In the data rows, the value 128 means zero.
What is the hidden score of each row? Scores go from 0 to 20, and 10 is about the middle. The score is a weighted sum of the row's numbers plus the product of two more (or one squared), each taken from its middle value.
[108 106 122  74 113  91 105 129 110 150 166 105 137 212 150 255 205 145]: 16
[ 95  83 130 200 177 149 174  88 132 102 107 142 153 234 158 179 161 159]: 3
[ 97  85  55  61  74 171  79 128  91  95 126 128 188 101 161 102  82  81]: 13
[113 119 113 181 139  95 159  84 132 127 128  84  58 142  97 127 166 160]: 12
[124 111 173 185 143 113 141 111 173 134  98 125 115 125 164 156  90 104]: 6
[ 58  82  89 106 164 180 123 139  67 104 115 106 169 156 136 144 130 119]: 8
[110 192 167 143 171 223 117 176  69  38  59 108 173  71 148  13  40  87]: 5
[ 68  70 128 170 120  50 145  51 134 124 102  93  24 100  47  75  72  86]: 16
[146 123 154 195 204 113 167  80 136 149 125 107  54 141  78 156 168 162]: 8
[110 182 158 150 153 123 109 115 101 133 167 149 180 195 133 128 132 127]: 7
[115  77  49 127 100  84 148  83 126 161 208 165 123 144  43  40  82 115]: 18
[114  44 105 142 106  87 180 107 179 159 148 159 128 179  83 160 124 143]: 11
[153 166 109  74  51 149  79 181 120  97 116  93 157  58 175 116 123 143]: 10
[141 120 148  92 107 185  58 155  86  78  93  92 134  31 149 115 113 128]: 4
[140 127 130 166 193 118 181 110 185 209 195 157 117 165  67 115 135 175]: 7
[128  70  84 136 130 155 165 103 141 109 141 124  81 138  80  92 133 174]: 11
[155 134 166 168 124  93 132 132 183 125 111 114  76  89  95  97  86  88]: 8
[119 157 168 130 169 182 134 152  74 126 139  98 126 124 110 116 126 144]: 8
[ 48 101 126  89 139  96 112 154 139 195 193 154 145 156 135 190 164 127]: 11
[ 54  37  60 157 109 122 183 159 203 147 110 129 101 102 124  95  67  30]: 15
[149 171 176 107 175 121 131 137  72 156 123 109 143 103 102 168 150 190]: 5
[177 175 215 187 160 136 146 105 133  67  62  87  87  94 105  98  58 108]: 7
[147 117 138 162 133 110 135  84 114 116 164 175 158 199 102 103 109 144]: 8
[ 97 154 160 117 188 115 124 143  73 173 135  61  85  98  83 136 132 120]: 11
[117 140  85  70  59 147  65 132  93  63 112 141 209 146 218 163 156 119]: 10
[ 98  70  70 153 133 122 165  88 114  80 124 129 133 194  99 100 111 139]: 9
[ 67  70  67  62  98 124 101 167 148 160 138 134 150 105 170 184 142  74]: 13
[103 113 124  75 131  86 113 110  37  91 104 135 163 179 124 170 161 150]: 7
[178 115  72 107  93  92 156 119 126 131 121 119 117 163  88  91 160 194]: 13
[153 142 179 161 126 135 147 147 190 148 104 150 107  51  97  55  33  77]: 7
[ 40  90  80  84 121 208 113 223 154 139 157 131 196 112 178 108  75  52]: 10
[106 135 126  86 166 126 135 158 106 171 148 133 138 137  78  95 102 113]: 9
[ 93 117 106  74 112 158  77 171 119 115 102 112 142  44 170 112  87 106]: 14
[179 143 138 173  99  86 150  68 131 111 127 165 150 230 163 185 208 211]: 10
[106 151 115  77 133 186  96 179  97 102 118 128 190 116 198 148 143 127]: 9
[154 139 144 159 156 101 210 150 178 163 118 106  77 151  64 133 128 146]: 14
[132 191 175 115 124 180  96 162 119 128 153 171 216 152 192 122  93  88]: 9
[191  97  70 150  85 104 162  73 142 133 139 159 150 190 117 156 190 206]: 14
[139 166 160  92 119 147  89 159 128 141 136 151 151  86 148 140 146 103]: 8
[ 72  53 118 162 151 107 187 113 206 189 170 154  98 169  69 126 102 114]: 11
[167 154 107  86  70 150  53 117  54  58  98  97 128  47 139  89 140 116]: 10
[172  94 133 151  95 129 139 114 159 105 100 130 122 138 158 175 143 124]: 12
[124 148 180 201 192 106 176  80 110 174 158 126 106 139  53 100 124 138]: 8
[140 177 175 106 127 152 111 210 159 144  88  62 121  75 165 171 126 103]: 10
[133 152 180 134 130  72  81  78  76 172 181 140 163 165 117 191 160 134]: 11
[126 211 172  92  60 129  70 136 111  93  97 153 184  81 176  56  50  87]: 12
[106 122 122  83  85 178  87 178 154 128 163 186 181 119 174  98 102  88]: 8
[133 164 170 132 123 139  45 134 102 120 136  98 132  74 138  91  97  79]: 5
[127 142 103 104 113 154  74 118  85 144 183 205 242 125 183 122 121 108]: 5
[ 84 108  80  59 132 155 133 184 108 124 137 105 148 125  92  85  98 142]: 10
[188 141 129 122  93  97 154 129 171 140 110 148 115  93 141 153 141 161]: 10
[197 142 144 201 192 164 171  71  83  85 137 181 151 220 126 150 200 207]: 2
[219 184 158 161 115  97 121  30  76  68  75 112  76  72 110 122 141 145]: 13
[ 77 126 133 140 129  58 114  82 120 138 152 147 149 158 132  93  63  56]: 12
[213 130 129 141  97  67 150  47 124 157 157 162 131 184  90 151 166 203]: 17
[138 165 120  79  82 132  66 170 122 133 165 158 187  74 165 104 116 129]: 5
[119  69  93 168 115 102 146  70 133 118 119 112 102 176 135 167 177 181]: 8
[ 99  61 115 156 151  60 165  96 165 202 180 131  85 140  52 130 104 132]: 9
[130 155 116  94 117 170  96 163  96  89  86  83 135  43 160 107 100 127]: 12
[145 171  85  50  55 113  55 120  57  72 104 135 162  93 185 116 152 121]: 13
[163 115 106 155 119 102 140  55  83  90 137 126  95 163  79  93 157 176]: 11
[134 152 155  89 105  53  90 112  96 155 114  44  70  84  98 196 162 160]: 14
[168 141 154 164 148 109 150 149 202 205 164 183 112 103 136 132 127 114]: 7
[110  95 127 165 155 142 154 146 163 131 125 137 118 134 135 107  91  69]: 9
[ 52  19  36 114 130 128 149  62 102  65  61 134 123 132 144 135  89  59]: 19
[132 174 122  80 113 122 102 180 142 161 118 108 128  67 143 119 129  98]: 12
[ 83 133 148 112 116 189  89 195 166 142 189 179 203  93 133  45  10  39]: 6
[117  51  74 121  93  96 159 115 176 118 115 162 112 110 125 146 101 101]: 12
[208 165 154 166 112  79 170  70 167 165 146 150  45 127  50  94 174 187]: 14
[ 56 106  69  54 101 161  62 140  92  87 156 177 206 111 195 129 123 102]: 18
[142 133 134 155 126 110 162 151 182 138 106 143 118 106 124 113  99  91]: 10
[179 135 148 154 142 136 154 143 166 118  64  87  76  87 111 102 106 117]: 8
[148 111 121 163 156  92 159  84 129 158 143 114  85 140  80 183 208 176]: 9
[125  99 129 162 132  62 171 104 178 183 156 108  73 174  84 160 146 144]: 15
[232 191 142 144  50  73 122 103 144  64  32  81  92  91 156 127 158 190]: 10
[187 212 156  53   6  94  46 134 146 123 160 174 194 103 165  95  95 135]: 13
[135 125 116 157  99 152 132 137 183 115 128 171 151 139 165  78 105 102]: 7
[141 117 148 191 149 129 150  88 152 131 185 180 138 193 113 119 137 176]: 3
[129 150 119  49  17 119  41 150 140 104 132 122 138  67 151  65  68  82]: 15
[124  83 112 145  94  74 132  69 118  98  50  75  70  88 128 129  96  92]: 14
[188 134  83 116 102  90 166  62  72  32  61 139 131 233 138 155 206 220]: 11
[153  90 110 194 146 183 139  89 132  72  93 142 109  80 140 108 108 117]: 5
[101 112 131 161 121  91 135  61 110 108 133 135 132 199 107  91  87 115]: 12
[165  92  63 129 102 111 151  99 111  82 154 169 171 249 135 151 178 181]: 15
[123 157 132  72 114 173  85 185 138 120 135 140 162  96 178 125 109 113]: 11
[102 123 144 104 145 125 121 145 118 162 140  95 110 127 131 194 168 159]: 11
[157 146 171 153 113  90 116 106 171 153 119 100  66  39 121 138 110 131]: 12
[ 64 138 171 132 195 160 141 153 108 117 102  78 111 167 129 170 134 105]: 13
[ 64  94  48  70  91 181  95 142  73  43  72  99 168  91 178  89  64  64]: 16
[141 109  91 159 102 102 168 103 158 118 109 107  86 158  84  81 122 143]: 14
[140  97 132 158 144 121 157 138 165 146  97  93  43  50 106 127 106  95]: 11
[190 164 188 170 178  75 144  67 124 154 135 143  61 150  72 126 158 177]: 6
[143 183 152  86  90 141  73 171 183 152 175 162 143 102 162 122 138 125]: 11
[134  91 107 142 136 151 167 139 190 161 145 149 110 102 119 123 110 107]: 11
[138  94 124 153 111 107 139 123 222 203 172 189 141  92 124 129  98 110]: 7
[151 133 155 168 115 115 137 112 170 125 125 148 127 101 130 115  87 106]: 8
[176 207 150 104 111 167  74 146 107  82 114 134 163 134 215 170 194 155]: 8
[131 126 139 177 115 147 134 110 166 105 119 134 109  94 132  72  83 106]: 9
[ 53  90  79  91 154 176 134 180 112 143 165 125 178 158 132 139 129 125]: 9
[117 162 174 100 162 175  95 180 121 161 144 132 132  61 163 128 124 114]: 10
[ 75 113 113  86 100 108 100 180 178 209 162 107 120  58 146 148 100  71]: 15
[192 165 188 210 178 175 160 110 171 124  93 125  83  87 127 104 121 137]: 6
[145 102 145 171 198 175 206 150 164 136 132 127  80 183  95 170 186 166]: 7
[162 128 102 136 134 125 166 105 149 109 122 114  50 111  61  74 146 196]: 14
[137  58  68 154 136 147 185  96 116  89  74  97 101 182 109 122 141 161]: 10
[160 136 157 167 122  87 120  71 150 161 154 164 101  64 105 102  99 122]: 8
[ 60  97 121  83 121 123  88 148  80 109 123  91 149 143 127 136 116 119]: 7
[120 168 176 145 191 198 142 225 169 179 122 132 137  51 127 116 106  68]: 5
[ 90 138 156  91  84  95  73 132 125 127 140 159 167 102 140 102  60  53]: 11
[143 104 137 166 157 178 183 168 178 140  94 113 119 134 154 159 128  98]: 11
[106  81 104 153 133  79 128  49 123 125 155 157 101 160  87  84  95 146]: 9
[101 164 150 108 162 164 127 180 103 105 139 104 138 167 139 130 142 157]: 8
[ 96 105  49  37  12  81  50 129 131 108 131 109 144  89 165 125 115  94]: 17
[124  83 150 172 163  71 176  76 109 140 101 131  88 158  61 126 115 128]: 9
[128 142 189 183 140 102 132 104 144 138  79  97 113 111 141 117  77  80]: 9
[181 163 197 178 133 109 105  66 132  95 106 163 128 141 140  98  88 104]: 5
[143 122 163 194 174 174 177 159 221 170 132 145 107 100 138 139 110 113]: 6
[131 129 175 199 151 100 143 113 178 177 120 153 149 145 169 157  95  86]: 7
[193 146 127 122  82  50 106  88 145 144 112 122  80  82 130 141 147 142]: 12
[108 141 120 109 126 177  95 173 126 141 137 157 163  86 189 122 127  95]: 8
[ 76  75 129 172 175 146 164 150 181 147 114 161 140 135 153 137  84  58]: 6
[ 92  88  56  49  80 151  89 151  96 104 139 119 159  68 160 125  92 109]: 15
[104 139 116  98 150 173 123 145  83 137 148 123 130 130 137 142 185 164]: 12
[ 64  76  72  47  81 173  72 144  69  42  66  98 166 134 205 139 110  72]: 14
[102 141 141 112 129 195  81 169 125 120 143 144 192 101 196 128 115 114]: 6
[125  73  44  94  54  52 122  79 145 147 188 182 131 188 118 140 192 180]: 13
[ 53  75 138 159 110 100 138 117 207 169 136 168 153 166 162 114  22  12]: 14
[181 106  91 154  96 147 137 103 132  97 128 175 147 125 125  73 116 117]: 12
[198 227 169 134 164 139 109 153  76 135 162 121 183 159 146 161 192 221]: 1
[106 106 159 116 173 152 122 170 106 193 176 107 117 116 102 170 151 127]: 7
[135 114 161 172 163  92 136  36 115 133 151 131  93 173  82 151 144 155]: 9
[ 72 121 156 107 175 133 114 131  79 168 187 151 154 131  98 148 128 115]: 8
